One turning vector, and how many steps it has turned:
The counts run from 0 to 380.
[-22 -10 -15  10  19  -7 -36  21  55 -33  45  31 -23 -25  25 -11  -3  19
  -1 -41 -14  30  22  54   0   9   6 -53  21 -51 -11   8 -32 -22  35  -6
 -17  16   1  -4   1  -3] => 161
[ 33 -24 -30  57  21  13  41  27  -7 -30  11  20 -10 -30   5  12 -24 -13
   7  27 -38  26  -3  20 -15  -3 -74 -15  -9 -12 -21 -48  -4  13   5   1
 -27  -4 -37  28  10 -15] => 218
[  1 -59   9  17  43  22  -4  13  -8  51  14  28  40  -2 -26   9  -9   6
  48 -30  30  -1 -14   8   1   4   9  27  -5 -18   5 -35   7 -19   2  61
  15  -6  53 -29  -2 -23] => 266
[-11  26   3  47  39  12   8 -25  21   4  20  48   1  -5  52  24 -17  17
  30   4  -3  28 -46  -7 -22 -19 -45   8  -2  25 -19  -8  -4 -25  -7  17
  40  53  -1  17 -32 -38] => 35
[  2 -38 -10  69 -38   5  44  28  11  -3  26  25 -20  -2   0  65 -25  -5
   6   6 -11   1 -33  33 -21   3 -43 -31 -15  -5 -44 -23  -2   6  -1  35
  -4 -11 -11   6  -2 -44] => 254
[ 11  39 -39 -22  28 -13 -16  53   5  -1 -39  11  27 -20   0  -6  31   7
  59 -40 -33  23   4 -20  -5 -27 -14 -13  12 -29  49 -20  30 -21   1   7
   8  17  14 -19   4  17] => 373
[ 10 -41  14  36  63 -12  10  19  11 -21  19  25   4  16  33  12   2 -43
  20 -11  13  15  40  13  40  13  18 -20  -5 -24   8  -5  -5  35  36  47
 -47  -8   9  39   5  35] => 177
[ 10 -44  41  30 -15  -5   9  22  60  18  11  36   6  -7   1 -12  -8  54
  42   5 -24  -5  21  -3 -40  16   8  29 -20 -26 -28 -33   7 -24  16  38
 -40  34  13  -9 -18 -35] => 12
[ -3 -32  -8  71  35  -8   5   9  28 -43   9   8   3 -28  -5 -46 -22  26
   7  -9 -26  17  64  30 -24   7   4  -9 -20 -19 -45 -28 -18   4   9   1
 -52  -7  -5   8 -26  -2] => 215
[ -8 -21  -2  24 -11  61   5   1  44  12  44  31 -19 -15  -5  16 -30  43
  21 -16  -5  -8 -39  13 -26  -1 -27  17  26   0 -36 -20  -6 -35  11  15
 -43  37   6 -21 -45 -32] => 257
[ 17  14 -10  23  44  29  11 -11  28  -9  17  42  43   8  24  -1 -14  25
   5 -57 -29  18  -1 -12 -38   7   0  25 -11  10 -45 -25   1 -30 -11  50
   5  28   4  21 -64   4] => 275
[-33   0  18  35  34  -1 -24  17   2   1  33  39  42 -20 -19  -6  -7 -15
  26   1 -12  31 -20   7  18  33  -2   3 -16 -26  -8  35  30 -25  25  20
  27  12  74 -43 -31 -31] => 64
[  0 -29  42  36  13 -14  15  23  50  21  22  39  -7  -2   2  -7 -25  26
  39  26 -20  -7   9  -1 -12  32  12  19 -14 -21 -27 -14  25 -19   8  50
 -42  36  20  -6 -35 -41] => 11
[ 21 -29  13  37  58  10  -4  -9  42 -54  22  16   9  -2  45 -29   6 -10
  19 -13 -18  22  61  -8  12  10   9  -8  -5 -13 -15 -22 -23  -1  32  -3
 -67  11  16  10   3  32] => 179
[  6 -42 -19  47  55  -9  43 -10  16   6  14  26 -40  31  25  23 -27  17
   7  -1  25  -9  -5  12  -2 -28 -50  10  12  18 -20 -21 -12  23 -23  53
  11  11  15  55 -20  13] => 237
[ -2   2 -17   0 -28  47   7  62  18 -14  -1  12  14  -8 -31  24  23  -1
  27 -28  -6   6  -1 -17  12 -20  28   2  28 -43  35 -12  25  14   1 -14
 -21 -17  62 -71   1  20] => 355
[-13 -54  39  38  56   7  21  -1  37 -11  12  14 -25   1 -17  -8  -2  34
  16  -6  -2 -16  31  -1  21  11  11   7   7   3 -22 -76 -25 -27 -18  -7
  -7  30  53  -1   3 -31] => 233
[-25 -47   4  57  45 -26  -2 -17  -3   9  10  33  17 -10  -4 -10 -13  13
  27 -35  26   4  25  -4   3  12  33  24 -18  13 -12 -41 -18 -22 -21  38
  13   3  52 -27 -34 -14] => 268
[  2  -1  -6 -28  -9  13  55  50  63 -48   0  50  -6   8  -2  21  33  26
  -7 -39 -18  24   6 -38 -20  -2  -9  24  29 -37   5  -9  18  11  20 -13
  -6   6  51  -8  -7  36] => 109
[-32  32 -73  33  -5  17  -2   3   3 -59   1  -7   1 -19 -15   7  14  -7
  14 -20 -30  24 -27  -6   1 -21 -44  -6  19   0   8  -5   6  17 -15 -34
  40 -14  71 -14 -42  27] => 93
[ 38 -17   1  21 -14  84  28  27  15  24  35  36   7  21  -3  40 -29  22
  -5  -6 -13  -9 -28  -3 -35 -30 -19  29   8 -10 -15 -25  26 -12  10  36
 -22  18   0 -16 -18   2] => 19
[ 16   1 -62  31   0 -15  19  25   9 -67 -18  14 -38  19  37  36 -13 -11
  10 -23 -10   0  22 -42  14 -31 -31 -25  14  17  20  -1 -10  27  -8  -4
 -40 -12  27   0   3  60] => 147
[  8  38  -3  38   5  29 -17 -27  -3  22 -15  41  40   4   2  25 -21  15
  63  25 -22 -19 -26  -9  11 -27  -5  -4 -52   1 -10  -1  29 -12 -13  34
 -11  32 -31 -18 -66 -11] => 281
[ 11  31   0  39  19  60 -21 -12  55 -25  26  30  39  23  37  25  -4  -6
  20  42 -11  36 -13  -1   1  -6  -5  11  19 -25 -17  29 -33  24  19 -19
  19   3  46  19 -42  -5] => 89
[ 18 -40   6  20 -35  -3  14  -4  29 -17   3  25  30  -3   5  37   8  23
  13  16 -41 -13  23 -27 -26  -2  -9  12 -53 -20  -3 -61 -18 -16   5   9
  13   5  70 -37 -10   4] => 49
[-12  10  -5  44  -2  22  -9   7 -29   0   4  50  46   5 -16  30 -11  22
  13  -2  -1  11 -24  27  11 -59 -14 -17 -49 -15  10  31  26  17  -8  12
  63 -16  15 -50  -6  -4] => 61
[  5  15   7  15  15   1  12   5  -4   9 -22  51  23  -3 -16  48   8  28
  37   8 -32 -23 -18 -49  18 -19   2   6 -40  18  13 -43  35 -24 -25  15
  30  56  -7 -34 -25 -12] => 42
[  1  12  -4 -35  10  27  33  20  41  -1  22  60  33 -21  -3  26  36  22
  12 -13 -26  36 -28 -23 -38  -2 -30  35   0 -28  16 -13  14 -19  30  14
  30  32  18  -2 -27  15] => 73
[ -1  23 -26  13  12  22  47  17   3 -50   7  21  20   8   5  31  31  15
 -12 -20 -15  30 -19 -18   7 -34 -30   0  13   4   5 -30  -7  27 -35 -28
  66 -16  64 -12  -4  15] => 331
[ 28  35  33  15   5 -34  12  42  29  -5 -21  53  30  16  17  16   7  21
  39  50 -27  34  -2 -10   4 -12  -5 -19 -22 -48   4   8  14  24  -4  -1
  38   9  13   1   0 -29] => 342
[-29  -3 -35  51  17  -2 -44  -6   7 -29   3   6  -7 -22 -31  -1  -9  29
  45  13 -11 -21  26  42  66 -22   0 -53 -18  -7  11 -18  -8  17 -19 -19
 -13  24 -43 -14   8 -12] => 191
[ 25 -15 -25   2  -5  -5   6  29  58 -53 -17  16  13  20  38  19  25  28
  19 -60 -14   7  40 -30  -2 -21 -11  -2  30 -12  14 -26 -25  20   1   5
 -21 -10  25  14  23  53] => 145
[-33 -28  -4  20 -23  33   4 -36  51 -11  67  32 -12   1  19  35   3  23
   1 -10   3  -5 -33  21  -3  12  -5  10   1  -8 -25   3 -23  -5   3  31
  11  18  62 -13 -63   9] => 292
[ -4  37   2 -18 -12  69   5  23  18  14  13  40  43 -16 -25  26  23   5
  31  27 -33   8 -30   2  -3 -16  14   5 -29 -59  17 -11  45  -4  17   8
  -9  17  21 -41 -59   7] => 318
[ 16  30 -32  33  43  56  -2   5  13 -44  21  11  -6  15  19  10 -13  -4
   1  -8 -37  -3  11  31  35 -26 -19 -50  -6  -5 -21  10  13  20  23   5
 -31  26 -43  27 -20  37] => 185
[ 49  37 -24  -3  24  48 -34  28  19 -23  -4  31   8  45  24  16 -33  18
  19   2 -18  -8  10  -8  19 -57 -23 -26   9 -25  15  36  14   4  25   2
 -35  10 -12 -18   3  44] => 150
[ -5   2 -36   7  49  -4 -10  15  21 -12  33  58 -45  -8  18  41 -16  -3
   3  -8  29  19 -21 -16  49 -11 -36 -18  47   1  37   2 -19   4   0  -4
 -23  49 -47   1  16  -1] => 166
[ -8  -1 -12  38  25 -33   1  28  -8   4 -23  28   2  -3 -39 -20 -18  69
  30 -12 -32 -18  12   3   8 -17  -6  -1 -33   0 -15 -39  38 -21 -47  28
  21  30 -18 -29 -13 -21] => 6
[  1 -13  12  20 -13  -9   8  14   6  41 -21  47  44  13  -9  64   9   1
  61  16  -1 -18 -21 -19  12 -15  11  13 -42  -5  15 -19  32  21  -5  69
  28  26   1   2 -20  -4] => 44
[ -1  35  -8  10  17  45 -17  24  57 -28   7  15   3 -24  39 -14   9   2
  29 -26 -22  46  -6  20 -30 -18 -17 -21  38 -53  -4  -2 -22 -28  38 -46
  -9  -2  31  -5  -9  -6] => 126
[ 18 -34  -2 -22  65  44   6  -2  36  -6  24  31 -20  10  -8 -27 -12  67
   8 -11   4  -9   4  11  15 -42 -40  36   9 -13   8  -4   4   9  17  28
 -31  35 -13   1   6  39] => 204
[  0  34 -17   1 -27  55 -11  47  40  -2  24  52   1  21 -16  34  -5  23
  -3 -10  -4   3  -4  -2   3 -27  43 -13  38 -43  16  27  27  23   4   7
 -18   9  13 -34 -45  16] => 353
[-23 -14 -30  70  -2  47 -10  -3 -16   1   6  17  15  -9 -26  13 -27  26
   7 -27   3 -21  17 -13  -1 -33  36  20   0  23  -9 -27   8 -14 -37   1
  -7   1  23 -58 -47  -3] => 23
